The rows below come in pairs that one turn or mirror swaps. Which row does each named row swap with?
The rows were stretched afterwards, more along some directions than others.
sizon:   8 -13   9  24   4 -45 -12 -18 -35   1  11  -7   9  13 -16 -32  11   3  32
fer:   4 -26 -25 -26  11   8  19  18 -10  13  -1  13  14  13  19  18  13 -19   0
purad:  -2   5  16  -3 -24  30   9  -1 -15   0   7  22   1   8 -10  33   5 -11 -16
bamam:   6 -12  13  16   5 -46 -18 -10 -38  -3  14 -10   2   1 -36 -26  11  -1  25
Seg:  -9  -7  25  14 -12  14 -23 -26 -21  -7  -9   9 -35 -11  20  -5  14   3  10
fud:  12  -4  24   2  -5  15  -8 -16 -15   6  -7  19 -35 -22  25 -19  21  22  20
sota: -13  31 -26  -2 -25  -2   1 -20  17   7   5   3   4 -11  15  14  35 -20  -8
Luvi:  14  56   6  25 -16  -1   8  -2 -22   7  19  17 -14  -5  20 -16   9  18  10
difa:  -1  -7   4 -12 -14   8  19  -4  -9   2  -3  25 -17 -11   7  28 -16  12 -33
Zaf:  17  24 -29   9  26 -15  12   1  18  16   6 -19   5   2 -35   5 -15 -34  -4
ked:  39  13 -29 -14  28  10   3  11  26  21   7 -10   5   2 -18   2  -5 -22  -3
lep:   2  -7 -22 -30  15   8  30  18   9  14   7  28  27  17  16  30   3 -18   6
teg:  23 -14   7  39   5   1 -10   1  -8   9  -4  22   7   6  26 -25 -14 -14  12
Mozo:  11  -8   2  10   5 -59 -19 -20 -36   3  12 -18  -2   3 -18 -28  15   7  31
tef:  12 -14   6  37  16  24   0   4   5  13   2  15 -10   2  42 -35  -9  -3  28
Rivo:  16  41   5  16 -16   6  18  23   3  10  14  20 -14 -13  24  -7  10  43  11
gobef:  37   9 -41  -7  25 -14  26  -6  27   9  10  -7  -2  10 -13  12  -9  -6   4
nela:  -7  17 -19 -15 -24 -16   2 -15   4   2  -8  -5   0 -15  17  14  32 -15 -15
kilop:  10  -5   3  22  11 -58  -9 -19 -39   5  20  -2   1   4 -16 -28  13 -10  34
koza:  13 -19   1  34  10  33  -6   4   2   3  -1  19  -9   1  32 -37  -9  -7  13
pafi: -31  42  21  13 -22  26   5   8  21 -26  10   2  10 -21 -16  -3  -9   2   4
Zod:  14 -15  -6  43   5  29  -1  -4  -7  12   1  18 -11  10  30 -27  -7  -8  24
biz:   0 -12  -4  36  11 -37  -3 -21 -22 -11  25   5  -5  17  -4 -20   5  -7  35
povi: -26  40  23  24 -18  30   1  20  12 -19  14   5  13 -25 -27  -9  -7 -17  -2
raboz:   6  11  30   9  -5  20  -9 -20 -19   0 -11  16 -24 -16  24  -9  18  10  16
rab:   0  -5  21  15  -5  13 -18 -13 -10 -13  -9  13 -41 -17  30  -6   8   6   6
gofud:   3 -18  11  22   7 -34 -30 -18 -43   7  10  -8  -5   4 -25 -22   7 -14  27
noru: -28  40  23  13 -15  27  14  17  15 -17  12  13  16 -24 -13  -4   0  -4   8
nuvaz:   4  11  25   2 -16  14   3  -4 -19  11  -3  22   6  -1   1  34   9 -19 -18
zat:  41  12 -31 -16  31 -16  12  -1  20  21   1 -17  -1  -1 -15   6  -5  -5   4
Fera:  -1   1   2   9  -9  12  28  -5   2 -18   5  15 -16 -14  -3  30   1  18 -26
Lub:  32 -15  -1  28   8  22  -7   4 -15  22  -1  17  -5   5  30 -41   1   0  25
buz:  -3 -16   6  13  -1 -38 -29  -8 -31 -11  14 -17   2   3 -25 -31  12  -9  20
Nit:   6   4  19   4 -23  19   8  -9 -19   4  -4  26   1   6   9  30   2 -13 -20
vurus:   5   7   3  39  -2 -38 -20 -12 -20 -11  19 -15   3  -3 -44 -34  14  -9  26
bavor: -24  17  38   4 -15  32   8  15   9 -22   7  13   5 -22  -9  -4   0  22  15
dokud: -14 -22 -26 -19   8   6  22   6   5   9   3   9  10  19  35  22   3 -23   1
vipef: -16  41 -21   5 -18   4  -3  -8  26   0  -2 -12   5 -16  11  15  28 -24  -9
masip:  24  24 -46  -5  16  -3   7   9  34  11   7 -23   8   8 -22  15  -3 -16   2
gef:  37  25 -33 -11  22  -9  11   8  23  15   6 -16   6   5 -27   5  -9 -12  -2
zanef:  31  17 -26 -14  39  -8  21  15  24  14   0 -10  13   5 -14   8 -16 -22  -1
rok:  27  16 -32 -15  18 -11   9  -1   7   9   8  -8   2  11 -35  18  -3 -28  -6
linan:  25  20 -43  12  30 -13  21  -4  28   8  15  -1   7  14  -1  12 -12 -35   0
soku: -13  29  -8   1 -25  -9  -1 -20   1  -5  -8  -7  11 -14  12  16  34 -19 -12
tedo:  -5  -1   0  27   2 -37  -3 -11 -21 -11  18 -19 -10  15 -30 -19   8  13  35
dul:  -7 -14 -31  -6   7  11  24  12  -7  13   5  14  12  20  23  26  15 -27   8
Mimet:   1 -12 -25 -14   9  11  15  17  -5  12   4  18  14  19  34  14  16 -27  -2
puno:   7  21  14  -7 -19  12   2  -1 -12  17  -8  15  18  -3   6  27   1 -29 -28

Nit swaps with -> noru
Mozo swaps with -> zat
linan swaps with -> biz
soku swaps with -> raboz
Fera swaps with -> Luvi

The rows below come in pairs that one turn or mirror swaps. Which row does each named row swap with?
The rows were stretched afterwards, more along some directions than others.
Dig: -24 -11   3 -14  25  -7  47 -28  10  38 -14  16  11  10 -12  33  -3 -46  -1 -35 -14   0 -31  56  35  -4
tos:   2  -4  -2 -26   6 -33  39 -26  28  26  12  19   0 -15  19 -17  -6  15 -11 -27 -22  17  15  57  11 -23
fenum:  -2   0  -6 -11   0  -2  54 -23 -34  16   8  34  25  33   9  -2 -19  -2   7 -38 -16   5 -36  36  34   4
Num: -37 -38   6 -41  25 -16  52 -35 -11  24  -2  13  15  15 -12  57  27 -39 -21 -19 -24  -5 -26  75  29   4
Gare:   9  -3 -14 -39 -41   6  52 -50  15  38   6  35  -1  -1  42  15 -10 -30 -11 -16 -44  33 -31  38  43 -17
pab:   1 -19  -4 -32 -29  -2  46 -46  -2  34  22  32   6  -6  41  29  -1 -24 -23 -11 -47  17 -20  54  53 -16
Norik: -18  -4 -19 -19 -10 -38  42 -12  19   2  38  13  -1  -9   1 -32  -7 -19   8 -15 -28  24   9  48  27 -24
fupa: -24 -65 -11   8  15 -17  45 -20  13  22   7  31  32  -1 -44  51  33 -60 -20 -20   3   3 -45  43  54 -19
ral:   2   2  -8  -9  -7 -46  53 -14  28  16  -2  26  36  17  -2 -25 -28 -15   7 -32 -21  21  31  41  23  -6
sazek:   4 -11 -10 -31 -32   6  42 -41   7  37  23  31   5  -4  42  17  -9 -18 -18  -2 -32  26 -15  38  50 -12
mub: -37 -33   5 -22  20  -6  46 -34 -14  35 -34  24  16  -2 -14  25  27 -23   2 -34 -17  -4 -61  67  25 -12
tonut:  -5   5  -6  -2  -6 -14  51 -34 -16  22  12  43  22  41   3 -11  -4  -8  -3 -65  -6   5 -51  39  43   2
zun:  -7 -13  -8  -6   6 -10  68 -25 -34  18  -9  31  22  40  14   0 -11  -1   5 -34  -7   7 -31  44  39   0
bal:  13  -9 -20 -33 -40  10  41 -45   8  35  19  24  14  -1  35  19  -5 -22 -15 -17 -38  27 -28  42  54 -23
Kube: -35 -38  -3 -19  -4  -6  43 -46  -9  26  13  14  14 -11 -24  26  26 -70  13 -27 -30   3 -60  60  48 -26
nin:  -6 -34   1 -25  -2 -53  20 -25  32  32  12  29   0 -21   9  -1  -1   3  -4 -62  -9  12   6  53  19 -21
Roze: -13   0  10 -23 -17 -36  44 -32  39  20  14  36   0   2  18 -43 -21 -13 -14 -12 -19  22  13  35   5   1
lupag: -57 -53  14 -22  29 -12  44 -25  11  21  13  26  -7  21 -32  15  11 -31 -22 -35  14  -6 -38  88  53   0
tagig: -18  -2  -9  -1   2 -10  54 -29 -27  24  -2  39  23  34  12   2   6  -9   1 -43  -8   8 -51  40  46   9
Vak:   8  -2 -25 -32 -36   5  51 -42   8  36  15  24   5   5  41  22  -5 -26 -18 -17 -52  27 -37  46  46 -17
fepim:  -2  -2  -8  -5  -2  -5  52 -17 -41  17  -3  37  30  35   3  -3 -16  -2   0 -28 -11   3 -37  31  35   3
Rera:  15 -17 -15 -25 -39   3  53 -43  -1  37  10  24  16  13  33  26  -4 -28 -29  -5 -42  19 -21  47  57 -18
zosak:  -5  13 -21 -15  -3 -28  61 -22  33  26  20  18   9  10   3 -35 -19 -10   2 -12   0  45  19  25  20  -8
Vekob:   4 -27 -46 -23 -20 -34  37  -7  42   6   0   4   5 -16  -1 -29  -6   1   6 -23 -28  17  15  33  27  -5
Fiv: -69 -55  18  -4  13  -9  31 -33  -8  25 -11  36   5   5 -10  40  37 -36 -18 -11  -2 -20 -41  68  41   7
suto: -52 -48   7 -20  19 -26  43 -34   8  26  -3  28   9   4 -39  37  29 -56  -7 -23  -9  -7 -47  63  46   1
sinip:  -2 -29 -18 -15  -7 -50  22 -19  46  11  12  15   4 -15   1  -8  -7  -1 -12 -26 -26   7   9  49  24 -35
siber:  -2   9  -7   4  19  -3  47 -17 -27  20   3  22  12  36   7   4 -13  10  -1 -37  -1   8 -36  27  38   5
mopus: -58 -37   4 -12   9 -21  58 -44   3  24  -2  28  23   4 -31  42  32 -57  -3 -31  -2   1 -51  73  40 -11
ludo: -47 -34  -5 -17   8  -5  80 -48   4  43  -4  20  16   9 -15  28  25 -60  -5 -18   0  24 -50  61  50 -11
telu: -53 -46   0 -14   7 -12  56 -40  -4  22 -20  21  11   6 -31  34  31 -53  -2 -18  -6   6 -58  68  44 -22
vokur: -14   4 -13 -10   3 -46  42 -22  41  12  27  23   9   6  -6 -20 -15  -5  -2 -19  -5  22  25  42  14 -13
Damif:   3 -15 -10 -27 -40   3  53 -45   3  33   7  27  19   2  29  30  -1 -27 -18  -8 -42  32 -31  40  56 -14
vad: -16   4 -10  -9  15  -4  53 -15 -31  11   3  32  18  39   5  -7  -9  11   6 -42  -2   4 -43  44  43   3
fugag: -46 -42  13 -11  16 -26  29 -25  -3   7  -4  30  14 -12 -33  31  22 -34  -3 -57   2 -21 -57  64  32 -13
Fami:   0 -23 -17 -38 -31  12  46 -30   0  33  18  28   3   6  31  21 -18 -16 -23   6 -31  20 -20  44  53 -20
loraf: -45 -19  -5  -8  36 -17  61 -29 -10  24 -15  14  31   1 -22  27  42  -9   2 -26   0  -8 -40  61  42 -11
budit: -23 -22   2   1 -15 -41  19 -31  34  20  15  37  10   3   9 -15  10  -6 -18 -19 -16   4  15  41  24  -1
dotis: -53 -27   0 -30  22  -6  35 -17   3  25  -7  33  13  16   3  22  17 -24  -3 -25  -2  -4 -54  66  26  16
vub: -14  -8   0 -13   1 -42  47 -27  34   4  32  23  -2   1  -6 -25 -11  -4  -6 -21   0  24  23  49  23 -23
tebap:   0 -11  10 -10 -18 -33  42 -30  45  24  32  43   7  12  -1 -17 -21 -36 -27 -18  -5  30  19  23  19 -24
popas:  -6   3  -5  -9   3  -7  38 -23 -33  20  -5  40  20  26  11  -3  -7  -4   8 -37 -24   1 -44  31  34   8
Ril:  -3  14   5 -48   0 -42  34 -26  28   8  25  32   9  10   2 -14 -14  -4  -7 -30 -31  20  26  39   0  14
kege: -55 -51  15  -3  26 -13  63 -23  -4  25 -17  40  10  36 -32  25   7 -54 -17 -10   7   1 -48  52  39 -15
duziv:   4  26 -18 -23   5 -26  32 -33  43  29   6  20  15 -15   1 -21   6  10   8 -24 -26  21   1  23  20 -14
pupe:  -7 -27 -17 -16 -25 -30  24 -10  31  16  21  18  15  10 -13 -19  -4 -18 -25 -24  -2  19  19  53  32 -10
pur:  -8   4  11 -14 -10 -53  26 -28  43  31  15  21  -6  -9   9 -22 -15 -12   2 -37  -6  15   9  40   5 -22
fona: -45 -45   5  -6  13 -13  60 -38  -6  37 -14  12   7  13   4  31  29 -48 -29 -10 -10  -6 -44  71  31  -9
mag:  -8 -14  -5 -15  -9 -57  33 -19  40  10  37  24  10  -4 -10 -13  -1 -19 -16 -23 -11  15  33  43  23  -6
Did: -51 -53  21  -9   9 -36  52 -34  -5  35 -21  18  17   3 -18  32  21 -44   2 -28   2  -9 -43  74  33 -23
selum:  -6  14   2 -12   7  -5  52 -23 -22  17   3  43   9  44   6 -17 -23   4  -1 -39  -9   3 -38  35  38  13
Fipe: -29 -57 -25 -20   2 -13  51 -36  19  24  -7   3   2 -15 -15  28  35 -40  -4 -47 -20  -6 -49  66  51  -5
zes:   0  -6 -11 -19 -17 -39  27 -21  39  21  43  25  24   2  33  -7   4  -6 -24 -39  -8  15  21  54  15  -1
maf: -44 -68   9 -34  11 -18  24 -23  -7  37 -26  30   6 -21 -16  46  19 -28   3 -42  -5  -5 -48  64  33 -15
gages:   5  -5  -7 -32 -29  -1  53 -53  13  40  24  33  -2   2  41  20  -6 -25 -29 -18 -45  24 -37  50  51 -19
gule: -11 -14 -15  -5   9 -44  39  -2  57   4  32  46   4   0 -23 -18  -6 -15 -15 -21  -4  29   3  24  31  -8

lupag swaps with -> pupe
ludo swaps with -> zosak
Did swaps with -> pur
gule swaps with -> fupa
kege swaps with -> tebap
fepim swaps with -> gages

